In the rows, 128 means zero.
The rows below fall into families. The same turns and mirrors carry the whole set onto itself and the rows of a family onto each other. For each named row, which other rows are in its family? Write them in the order they are listed.
These 30 rows form 5 families of 6 rows each.
j783: 105 106  86 111 153 108 115 172 115
j238: 158 128  77 144 123 118 104 165  95
j718: 119 150 170 102 131 146 132 128 183
j324: 130 171 157 129 124 178 123 107 165
j763: 104 133  72 144 153 155 104 143  92
j758: 106 142  80 129 125 147 132  83  87
j629:  86 118  80 121 163 136 111 155 106
j316: 139 139  70 154 132 146 102 147  87
j789: 124 140 130  90  95 119 144 185 154
j262: 163 129  90 121  92  95 136 115  99
j145: 155 172 158 133 111 164 122 115 163
j848: 135 109  99  95 109  78 143 129 114
j203: 119 148 139 170 146 147  94  83 116
j736:  91 112 157 123 163 101 109 115 146
j846: 112 160 164 113 135 168 128 114 174
j909: 147 144  80 138 101 130 131  94  86
j424:  85 131 145 144 166 136 101  91 131
j587:  94 107  98  86 133  95 146 119 117
j491:  78 123  89 103 141 130 141  96 104
j720: 162 161 164 122 107 143 126 129 173
j209: 160 147 141 173 122 123  94  97 118
j938: 133 112 159 127 138  77 108 129 147
j415:  72 159 117 107 125 181 137 145 137
j946:  80 140 129  87 119 144 145 171 154
j602: 159 158 121 118  75 132 135 174 138
j31: 150 177 111 140  79 170 129 150 122
j241: 106 176 109 135 103 193 130 136 122
j802: 143 150 169 106 117 135 130 135 181
j926: 167 129 151 152 120  87 100 120 132
j96: 140 112  85 122 133  98 112 179 110

Same family as j209: j203, j736, j424, j938, j926
Same family as j145: j718, j324, j846, j720, j802
Same family as j316: j783, j238, j763, j629, j96

The rows below fall into families. The same turns and mirrors carry the whole set onto itself and the rows of a family onto each other. For each named row, which other rows are in its family? Write them in the order they are listed.
These 32 rows form 4 families of 8 rows each.
j641: 156 182 112 136  74 116  37 166 126 189  92 178 174 192 159 147 147 170 101 135 144  92  97 215  87 116
j954: 221 148 114 119  72 106 115 184 130 155 166 139 124 206 116 141 148 139 159  89 125 108  55 221 123 111
j589: 113 144 104 217 132 165 100 164 148 183  92 141 173 167 208 140  72 199 139 131 105  74 107 209 109 115
j932: 205 131 110 132  87  78  96 208 119 136 130 146 113 173 105 155 193 136 148 119 125 113  62 196 132  88
j494: 157  85 117 216 134 128 128 219 145 159 155 126  93 155 111 148 125 162 166 109  86 119  65 202 153  91
j767: 157 116  63 197 171 131 140 205 110 182 143 118 137 145 128 140 127 155 184  97 104 107  65 188 158  77
j952: 162 138  68 162 142  83  85 140 134 173 165 137 157 189 177 195 120 174 151 143 105 110  55 227  67  63
j89: 153 152  95 165  75 143  75 195 149 164  63 155 122 159 130  90 143 140 175  68  99  97  89 203 152 147
j468: 211 131 144 119  77 113 110 207 112 171 158 135 128 187  96 149 146 141 144 116 134 100  67 192 133 130
j305:  98 129  76 221 153 147  64 178 148 159  88 140 147 132 188 154  80 170 157 142 140  97 112 194  89 106
j788: 162 120 119 182 138  94 110 171 128 163 161 132 169 176 170 199  93 186 129 183 136 112  67 204  89  52
j598: 169 113  84 175  82 122 108 132 165 176 112 149 161 202 145 202 130 131 190 107 117  77 111 185 162  72
j537: 193 155 139 114  86  77  93 175 127 152 124 164 103 184 104 166 167 167 166 125 125 116  47 203 104  92
j432: 143 151 131 172 115 155  91 213 131 139  59 174 121 130 138 118 109 159 179  90 144  92 102 176 142 153
j374: 172 121 101 182 135 100 108 142 137 171 160 144 166 188 177 179 143 189 143 175 150  82  53 223 113  43
j485: 187 119  68 152  87 133  98 139 150 184 106 165 160 159 154 191 132 156 176 103 112  58 120 183 179 111
j943: 170 141  99 135  60 104  44 151 153 167  91 148 146 176 181 134 122 166 130 140 151 104 104 233  67 155
j948: 146 153 112 167  84 142  89 230 131 149  62 142 121 153 136 115 123 146 144  76  80 103 118 181 128 159
j794: 160 158 142 149  48 114  47 160 165 139  92 166 145 193 177 153 115 167 119 147 140  94 100 221  72 129
j222: 107 143  61 226 142 132  77 160 162 149  77 148 154 151 209 145  96 181 160 128 110 101  98 217  97  78
j807: 131 155 144 197 132 109  99 234 117 136 116 122 126 182 159 103 133 179 111 148 118 128  50 221  62  92
j541: 175 123  75 174 105  90  96 153 143 181 176 110 162 209 167 175 132 164 125 154 101 109  62 233  89  54
j293: 123 117  75 233 126 158  92 191 151 175 101 123 189 151 196 123  69 158 140 126 109  93 109 204 138 107
j36: 148 135  92 205 166 149 136 211 125 147 162 130 125 162 123 162 106 143 186  91 112 102  63 183 144  60
j139: 157 171 123 188 118 124 101 237 115  93 130 129 154 154 149 130  97 173 108 113 112 124  32 214  83  86
j628: 159 116  61 143 116 124 103 145 146 210 119 131 164 197 152 161 121 141 208 111 142  77 134 173 143 117
j693: 159 187  97 131  79 109  58 147 133 167  68 161 199 181 188 141 111 164 138 143 149  90  93 205  89 109
j271: 161 103  83 157 102 121  85 130 160 226 104 155 129 185 156 163 144 149 195 131 132  76 132 196 148 121
j866: 159 161 130 197 109 129  76 218 132 104 135 148 108 142 152 134 106 166 108 119 122 129  34 242  68  99
j190: 162  92 101 214 146 126 160 207 141 131 130 108 113 149 153 146 119 166 186 116  85  93  73 189 153  87
j622: 147 159 130 173 130 114  78 234 113 152 111 138 131 134 155  87 107 194 115 145 117 132  47 222  79 127
j815: 157 137 123 177  83 170  94 221 145 142  89 143 115 149 127 101 108 135 165  88 159  97 113 188 145 153

Same family as j541: j767, j468, j432, j794, j222, j139, j271
Same family as j36: j954, j952, j305, j943, j628, j866, j815

